Each path below is one point turned by a fixed rotation once a step. After each direction that follows a path, write how fast that rotation turns it, in degrees each step (0 if it stays still).
Each turn is a multiple of 5 degrees from 10 to 175, or 0.
Each row of a path follows its step; steps can be skipped.
path 1
step 0: [ 19  17 -16  41 -12  -5 -11 -16  -9  10  -7  12  -2   7   3  11   4   7
 -14 -12   4  15   2  -3   6  -1 -10 -19 -18  35  15 -12   8  22  -8 -37
  -4 -19]
step 3: [ -2   3   4  35   3 -14 -13 -36  -8  -6  15 -22  12  -3  -5   4   0   5
  37   9  18  17   8   3 -13  16  -6  11   4   5  -7  -4   1   8 -15 -18
  19 -38]
step 4: [  8  16 -22  16  12  -8 -29 -30  10  -9  21   5 -12   6  -5  22   6   5
   7   6   8  24   1  -4 -12  21 -16   0  -3  13   6  18   9  30 -21  -3
  28 -19]
step 7: [ 10 -12 -17  49  -9   0 -11 -38  11   2   7 -25  -4 -15  10 -16  16 -20
   9  -8  -7  17  16  -3  -5 -14   4  -6  12  13 -10  12  10  12  -4  16
 -11 -15]
step 9: [ 10 -12   7  10  18   1 -19 -18  11 -11  28   6  17 -33 -15  17  24   4
  13   7  16  14  13  -9 -17  22   5 -19   2  11  11   1  18  26 -20 -10
  20  -3]
step 10: [ 21 -17 -25  22   1   6 -27 -13  12  -3  24  15   4  -7  -8 -13  28 -12
   8  28   9   4   7 -32  -7  21   3  -7 -21  -1  24   5  11   4  -9 -11
   5  -6]
step 11: [  5 -15 -30  45 -13   6 -29 -25  -7  19  -2   4   5   2  -2   9  22 -17
  -4   1   7   0   9  -8   1  -2   9  -3 -26  -1  24 -19  -3   5 -12 -21
  -9 -21]
step 12: [ 10 -10 -17  30 -13  -4 -16 -37  -3   5  -6   0   0  -4  10   9  18 -18
 -21 -35  -8  12  21  -4 -10  -7   5 -14  -6  29   3  -8  22  26  -4 -18
  -5  -5]
step 14: [ -4 -13   7  31   1 -16 -11 -21   7 -13   8  -8  13 -28  -3  -4  11  15
  29  17  15  -9  25   1 -14  17   7 -18 -23   4 -16 -17  21  11   8 -27
  12 -12]
Directions:
[ 1 -3  0 -2  3  9 -1  5  3  7  2 -2  2 -6 -6 -3  3 -2 -2  2 -8  8  9  0
 -5 -2 10 -5  4 -2 11  1 -7  1 -3  8 -2 -4] -> 25
[  4 -13  -6  -3   8   3   1  -1   0   3   1   3   9  -6   3   5   7   0
  -3   1  -3  -9  -2  -8   5  -7  -3   3   6   1   1  -7   4  -2  -1  -6
  -3   2] -> 25
[  6   9   1  -5  -3   5  -1  -4  -3   2  -1  -4   7   3   8   6   0   9
  -3   0  -7  -8   2  -2   5  11   1 -11   4   3   0   1   2   5  -3   6
   2  -1] -> 85
[  0  -2   7   2   0  -2   5   0   0  -1   7   2   4 -11  -1  -4  -1   0
  11   2  -2  -5   7   6  10   1   2   3   4   6  -7   8  -8   3  -2  -4
   4   5] -> 60
[ -3  -2  -5   2  -4   6   4  -5   4   2  -4 -10   1   3   4 -11   1  -3
   4  10   6 -10   5  -4  -1   2   0   0  -2  -8  -4  -2  -5  -6  -6   0
  -3  -6] -> 90
[ -1   5  -3   2   7  10  -8   7   2  -4   7   8 -10   5  -2   0   5   4
   0   1  -1  -2   3  -1   6   7  -5   2  -4  -1   4  -2  -6  -3  -8  -8
  -1   2] -> 65
path 2
step 0: [  0 -16  15 -10   2 -26 -17  19   6 -25 -16  -5 -22 -10  14 -16   9  -5
  -7   5  12  -5  12  11  38 -23 -10   3 -34  19 -26  16   0  16   4  -8
  -9  -9]
step 3: [ -6 -14   9 -12  28   6 -18   3 -17 -19  11  -4 -26 -11  10 -19   7  22
  -2 -23  -9   5  14   4  -1 -24 -19  40  17 -18 -12  18   9 -13  -4   5
 -25  -3]
step 4: [-21  30  13 -24   3   3  46 -11 -14  25   6  -1 -16 -15  23 -17  15   1
 -20   4  -6  -8 -25  13  -8  10 -20  -4  -1  14  -9 -19   1 -13   8  11
  13  11]
step 7: [  3  26  -6  -2  31   2   2   1 -13   1 -40  18  -4 -16   2   4  30  -7
  13  32   2   7  -3   7  -9  27 -12 -16   6  26   0  13  11  -1  18  -1
 -14  28]
step 8: [-16 -12  -7 -24  11  33 -15 -17  37 -22  17  11  -3  10  10  -6   6 -10
  30   4   0   3  -4  21  -5   3   9   7  -6  -2 -21  16   9 -16 -13 -33
  10 -13]
step 9: [ 10 -21  -1  -4  -1  18  -4  26   7  17  34  12 -11  -5  29  -6  28   1
 -23  10  16   8 -16  -7  23 -12 -20  -2   6  -6 -12 -11 -17  21  12   1
 -27  -7]
step 10: [  6   0  13  15  34 -12  -3 -21  -9 -15  -3  17 -30 -16   8   2  -1  -4
 -10 -10 -17  18 -14  10  13 -14  -3 -37 -13  -6  14  -6  16   5  24  -6
  26  21]
step 12: [-26   9  17  26  24  20 -11   9   3  19  14 -10 -16 -32 -23  -4  18   3
   1  -8  21  -8   5 -22   7  23 -16   7  12  -8 -15  -9   4  22 -13   8
 -23   7]
step 14: [  2 -23  11 -21   3   8   2   2  26   5 -23  21  12   1  -6   6  18  15
 -13 -10  -9 -15  -4  22   2 -11 -19   2  47  11 -27 -12  -5 -29  11   4
   6 -21]
Directions:
[  0  -7   1   6   3  -1  14   4   3  -4  -9   1   2   2  -5  -4   3   2
   9  -5   0  -5 -10   2   4  -2  -2  -4   1  -2   0   5  -5   5   0   2
 -11   1] -> 155
[ -9   1  -4  -1   4  -2   4   7  -4   3  -2   2   2 -11   6  -2  -3  -7
   2   4 -13   5   1  -8  -1  -1   5 -11   1  -3   1   1  -4  -4  -3   2
   0  -3] -> 125
[ -9  -5   1   0  -4   3  -5   0   0  -1  -5   0   0  -1  -3  -4   2   1
   9  -1   8   9   5 -10  -4  12   1   3   5   3   8   8   1  -1   2   1
   0   6] -> 70
[ -4  -1   3  -7  -8   3  -1  -1   1   0  -4  -5  -8   0  10   6   0   0
   2  -5   4   4  -3   7  -6 -10   2  -4   7  -8   2  -4  -8   1   1   0
  -1  10] -> 65
[-8 -7  1  3  1  7 -1 -8  1  6 -7 -7  8  6 10  5 -9 -4  0  2 -1 -3 -6  4
  3  8 -3  0  4  2 -2 -4  7  1 -4 -3  0 -5] -> 110
[ 2  3  7  0 -4  3  7 -3 -2 -3 -9  0 -6  0 -4 -6 -4 -6 -6  8 -7  0  1  9
  0  1  1  1  8  6 -3  9 -2 -3  9 -3  8  0] -> 110
[ 4 -3 -3  5 -3  2 -7  4  2 -4 -4 -4  5 -4  4 -9  4  2  8 -8 -5  4 -1  4
 -5 -8 -2  3  0 11  0 -2 -2  4 -6 -4  9 -6] -> 130
path 3
step 0: [ -6 -22   0   6 -21   3  13  -4  39   3  22  -3  -5 -12 -13  -3  -5  15
   8 -18  -1  40 -18  22  18  15   3  -6 -17  -6  -4   2   2 -13   8   7
   0 -12]
step 1: [-14  15  24  -9  17 -25   0   7  10  -1  18  -3  -8 -41   1  -2 -25  -8
  21   3  -7  -2  -2   1 -19  -1  23  16   7  12  10 -20   2 -15  -2  -1
  12  16]
step 3: [-11  -5   1 -14 -12   2 -33   0 -18  -1   3 -17  -5  -8  26  13 -17  25
 -11 -15  17  -9  -4   3  16 -29  11   8  18  -8 -17 -21   5  -2  -1   5
 -27  -5]
step 4: [ -4 -13 -50   0 -18 -10  -2   5   4   7  17  -6  -5 -32 -18   5  -3   8
   4  -5   8  -2   0   2 -14   5 -22   4  13   9   1  17 -24   3  -6   4
 -11 -25]
step 8: [ 13 -16 -14 -15 -18   3 -14  -9   5  -3  14 -30  11 -21  -4 -20   7  -4
 -12 -14 -11   2   5 -12  -1  11  -1   9  23  -6   9 -35   2 -33   4 -10
 -12  -6]
step 10: [ 19   5 -18  13  12   2  12  20 -14 -12  33   5   0 -15  -1  17 -26  -6
 -18  -3  20  15  25  -9  21 -11  16   6   3  17  20 -14   9   7  -5  12
   0  11]
step 11: [-17 -10  -3 -17  -5  -9 -12 -20  -5  13  14 -24 -23 -10   1   7  -9  -8
   4   7   8  18  -4  25  24 -10 -17  -6  -3  -6   4  31  35   8 -11   7
   0   2]
step 13: [  6  -8   5  17  14  -3 -15 -24 -18  16  23   9  -3 -26 -12 -12  -1  11
  12  -1 -37  -6   5  25 -17   2  -8   5  30   1  13  -5  -6 -11   3 -10
   1   6]
step 14: [  3 -11 -13  16   1  25   3   3 -12  -4  12   7 -14   2  -7 -16 -22  16
  13 -15  11  12  -6  -8  13 -41   4   9 -20 -25  -6 -21 -12 -12  18  -8
   2   7]
Directions:
[  6  -2   5   0 -11  -6   5   2  -3   4   5   3   1   3  -2  -6   4  -5
  10  -2   1  -5 -12   3   7   2   5   6   6   1   1   2  -2   2   4   2
   1   9] -> 60
[  3   4   1   4   4   4   4   3  -2   0   6   1   4  -2  -9  -2 -10  -5
   5   4 -11   0   4   0  -2  -5   5   7 -12   1  -7  -2  -1   3   0   5
   7   1] -> 85
[  8   2  -5   5  -2   2  -4  -5  -4   6 -10  -4   4  -2  10   1   4   4
   5  -1  -9  -7   0  -1  -2  -5  -3   3   3   1  -3  -3   4 -10   5   8
   2  -2] -> 70
[  1  -1  -5   5  -3  -2 -10   0   8   5   8   3  -9  -8  -1  -3   4  -3
   7  -4   6   4  10   2   2  -5  -1   1   5  -1  -7  -9   6   3  -2  -1
   3   1] -> 0
[ -6  -1  -5   6   4   2  10  12   0  -4   2   0   0  -2   9  -5  -2   4
  -1   1  -2  -2  -3   6   7   3 -10   6   0  -5  -6  -1   6   0  -4  -1
  -8   4] -> 100
[ -4  -5  -4   3   3  -3  -1  -6  -4  -4   7   5   1   7  -4  -2   5   2
   1  -1   3 -15  -2   0  -5  -7  -9   2  -5  -2  -2  -1  -3   3   8  -8
   0  -5] -> 40
[  7  -4 -12  -2  -6   0   6   1  -2  -3   2   9   2   2  -1  -4   4   0
  -7  -1   2   7   0   4  -5   2   6   4   0   4  -5   5   7 -10   0  -5
   5  -6] -> 175
[ -7 -11   5  -4  -8  -3  -5  -1   0  -2  -6   1   0   2   0   1  -3   5
  10   1   2   2  -3  -6   0  -6   2   4 -11  -3  -5   0   4  -7  -9  -2
  -5   2] -> 130
path 4
step 1: [-26   3  32   0 -18  -1  -5  -4  19 -12  37 -26  -3  -3  14  12   4  20
 -17  -8  23  21  -4  -6  12   0 -13  10   5   8  -9  -4   8  -8   9  14
   9 -10]
step 2: [ 12  20   1  -6  -7 -14  11 -13  11  14 -16  -7  -7  15  -4 -14  -4  23
  21 -18  -3  26 -12  -9   2  -8  30  -2   1  -7  21 -29 -25   9  -1  16
  10   2]
step 3: [ 18  12 -10 -18  46  -1  12  12 -17  28   2 -27   9  -9  10  -5   0 -19
 -16   5  16  -6  -1   2  -2  -1   3 -14  16   1 -21   3  -6  21  -8  10
   8 -12]
step 4: [-36 -15  -3 -22   6  13  -6 -14  15 -10 -10  -4 -13   6   4   3   8 -25
  22   1   7   3  -9   6   1  23  13  -1  -5   1  -6   7  24  18   5 -35
  22  -5]
step 5: [ -1   3  -6   1 -13   8 -17   2 -32 -11   6  -5 -23  12  24  23 -10   8
  14 -14  -4 -14 -18 -10  -7  -1 -18  20  -9 -15 -14 -25  -9   4  -2   5
   1  34]
step 7: [  5   9  20 -12  -2 -11   4  10   7 -20  14  19  -4   0  -5   3   9 -22
  -1  15   8  31  17 -10  36 -17  -4 -10  -3 -26  -3  12  13  18   2  23
  19   0]
step 10: [ -9  -9 -10   8 -33  15  11  -9   8   3 -22 -12   0 -18  11   5   9 -12
  -3   1  -1  15 -28 -29  30  27  16  16  13   0  17   2  -3  14   9   1
   0  -2]
step 11: [ 31  17   1 -10 -11  10 -10  21  -6  15  25  -4 -24  -3  22  11  28   0
   9  10   3   6   9 -10 -26  -2   2  -8  17 -23  11 -16 -16   8   6  -9
 -14   0]
step 12: [ -6  14  11 -13  15 -17 -15  -6  27  -3  -7  10  23  20  17 -33  12  12
   4   6   3 -11   0   0   1  24  -5 -19  23  -5 -21   2  11   7 -12 -10
 -10  17]
Directions:
[-9 -3 -7  2  0 -1 -4 -7 -5 -3  2  0  2 -3 -5  0 -8 12 -6  5  4  6 -8 -2
 -4  1  2  6  0 -2  4 -4 -5  1  5  8 -4  4] -> 90
[11 -4 -5 -5 -1  5 -5 -2 -2  9  8 -3  0 -2 -6 -4  0  0 -2  6  9 -5 -4  1
 -5  1 -9 -6 -2  5  3 -5 -1 -7 -8  0  3  0] -> 130
[ -5  -4  -5   0  -8   6  11  -3   2  -5   0  -4  -2   3   7   6   4   2
  -2   1 -11   2  -3   5  -4   4 -10  -4  -4   7  -1   0  -4   0  -5   6
   1  -1] -> 80
[ -8  -5   5  -9  -3   9   6  -4  -7  -2   4   1   7   7  -1   0  -7   0
  -3  -3   0 -11   7  -4   3   3   3  -2  -2  -4  -4  -8   3  -5   1  -6
  -3  -2] -> 85
[ 4  3 -7 -1  8 -3  2 -7 -2 -1  3  5  3 13 -4  2  1  3  0  4  3 -1 -1  3
  1  5 -5 -4 -5 -5 -4  9 -3 11  5 -4 -1 -9] -> 80
[  8  -1  -8  -2   1  -1  -5  -6  -2   4  -7  -4   2   5   1   3  -1   1
 -10  -7  -8   1   1  -7  11   1  -4   2   2  -4   1   1   7   1  -6   3
   1  10] -> 145
path 5
step 3: [  5 -10  -4 -26  -6 -26  30  -1  -6 -20 -14  14  -9 -10   1 -13  -6   6
  20  15  -2   0   0 -35  13  -1  23 -12  14  -3   4   7  -1  33 -14  -5
  21  20]
step 4: [ 22   0  -7   8  19  -7   0  21  18  22  -6  -3  -6 -17  -6  15  11  31
  -1 -17 -24  12  -5  -7   4  22  18   8  11 -34  -7  11 -12 -20  -3 -23
 -17   4]
step 5: [-12 -21  -6   2  12  17 -13   7  11  -3  11 -15  23  30   2  -6   6  28
 -11  -4   0   6 -11   4 -37   0  -8 -26 -19  29   6  -9  -6 -23   9 -14
   5   3]
step 6: [-27  -7   5  -9  -1  -3   8 -14  22 -22  -3   4  -6  -1 -11 -22 -15  -7
  -4  -1 -10   2   5 -38   3 -32   4  13  18  25  27 -11  10  26  -2   8
 -11   6]
step 7: [ 14  23   8   4   6  -7  -5   8  16  10 -13  -4   4 -34   8  24   1  -5
 -40  -9 -27   6  -1   9  24 -11   9  17  21  -1 -15  21  12   6  -6 -14
  16   5]
step 9: [-21 -31 -10 -14   7  -3   5 -25  -6  -1  -4   3 -14 -13  -2   0 -10  17
   4   9   6   2   7 -56   5  11   4  -9   2 -17  23  -6 -11  -4  12   5
 -26   3]
step 10: [  2  18  -2  17 -10  16 -24   0  28  -2  -9  28   1 -20  -3  14   8  27
 -25   2 -15  20 -18 -14  -4   3  -5  23 -22   5   5  21 -10  -4   0 -22
   6 -18]
step 11: [ -2  -4   0   5 -24 -10 -13   7 -22  -1  -2   0  10  43  -1 -13   4   4
  -9 -29 -20  13   2   4 -19 -17 -21  -2  22  25  -8 -16   7   7 -20 -17
  21  -5]
step 13: [  4   6   1  16  30   5  -5 -19  20 -14  16  13  23  -9   4  32  -1  15
  -4   2   6  -7 -36  -8  23  12  14  10  -1 -22  -5  22  12  -8  -3  -6
  23  -6]
Directions:
[  2  -9  -3  -1  -5  -3   4   6  -3   3   4   0   1 -11  -3  -3  -1  -6
  -1   3   1   6  -2  -2  -6  -5   9   7   5  -8  11   1   4   1   6   2
  -2  -5] -> 125
[ -2  -3  -1   4   3  -4   0   4  -7  -7   5   6   1   6  -7   2  -3  -1
  11 -11   0   0   1  -5   5  -3  -1   6   6  -2   1  -8   2   3  -9   0
  -7   2] -> 140
[ -8   6  -2   6   3   0   1   6 -10   2   4   0  -1   3  -6  -2  -2  -1
   0   4  -2   3  -9   2  -3  -1  -5 -16  -1  -1   3  -2   6   9   4  -5
   4  -3] -> 125
path 6
step 1: [  6 -10 -25  14  24   2  20 -20  15  19  -6  -7 -11 -32   2 -18  18   4
 -12   2  -1 -19  19  12  -6   5 -25  -3  -2 -16 -30   9   5 -21  13   2
  -9  -3]
step 3: [ -9 -11  12 -19 -15   4   5  -2 -12   7  -1  -6 -12  24  -2 -15  11  -3
  22  -9 -25 -21 -10  -1 -34   9  -2 -25  -4 -13  22 -25  15   1 -27 -10
 -14 -12]
step 4: [-15  12  -7 -20 -23 -23 -14  -5  -4 -16  26  -1  -4  -2  14  -4 -29  14
 -19  -2 -36  11   4  15 -10   4   0  -8 -17   5  -4   7  19  20 -14 -12
 -31   5]
step 6: [ -5 -16   4  14  19   8  24  18 -29 -16  -4 -10  37 -21 -10  -6  21   4
 -10   9  16   9  -2  13  15  -5   8 -16  -6  15  31  15   6   3  12  -6
 -17   1]
step 7: [ -5  -8  21  29   6 -16  20  -9 -12  42  10  21  10 -16   5  12  -8   1
  18  17  16   9  25   6 -21  -3   0  -4   4   8  29  -2  -6  -4 -18  -6
   4  -6]
step 8: [ -1  26  22  28  -9  -6 -13   3   3  10 -10   9 -30 -11   2  -9  -9  29
 -28  -1  21 -16   9  -5  -1 -19  -5   5  -6 -16   8  -6  21  15 -25  14
  -2 -18]
step 9: [ 10  27  -9  -9  -4   0   7   0 -18   3  21 -10  -2   6  29  -3   8  -1
  -3  -2  34  -6 -21  -7  -3  10   0  -7  13 -14 -34  -8   5   7 -26  37
  -6   4]
step 11: [-14   2  11 -13   3  -3 -31  21 -10  18   5  17 -16  -7  -4 -21  28 -13
  28  22  -9  30   9 -15   7  17  13  20  -7  18   2  -8  -4   6  14  -5
 -19   4]
step 12: [ -6  -1  31   6   9  15 -14  -8  18  -8   8  -5 -21 -11  -1  -7  -8   6
  -8  12  10  31  13  11  -8  -5 -10 -19 -35 -13  -2  -8 -30  -2  37   8
  -3  14]
Directions:
[12 -2  5  0 -2  2  0  9 -1  5  4  8  1 -3 -4  1 -2 -4  4 -1  1 -5 -1 -9
 -5  7  1 -3 -5 -3  6  4  1  6  9 -9 -1 -6] -> 85
[ -3  -8  -1  -3  -9  -4  -2   3  -4   4  -2  -4   5   4   2   8  -5   9
   1   2   3   0  -4  -4  -4  -7  -5   1  -6  -7  -6 -10   6   6   1   2
   5  -4] -> 70
[ 0  7  1 -3  4 -1 -4  2 -5  3 -7  7  1  0  2 10 12  1  6 -5 -8  6  2  7
 -4 -4  0  1 -4  2 11 -8 -2 -1 -3 -3  2 -2] -> 90
[-3 -5  7 10  4  0  6 -7  3  2 -5  3  8  1 -3 -1  7  3 -2 -5  1  2  9 -4
  1  7  1  3 -6  5 -6 -7  4  3  7 -1 -1  9] -> 65
[  4   2   4  -1  -1  -5   4  -4   5  -5   7  -2   5  -1   4   6  -9   0
   0  -2  -1   6  11   3 -10   0   3   5   0   4  -5   3  -5  -2  -1  -1
  11  -8] -> 135
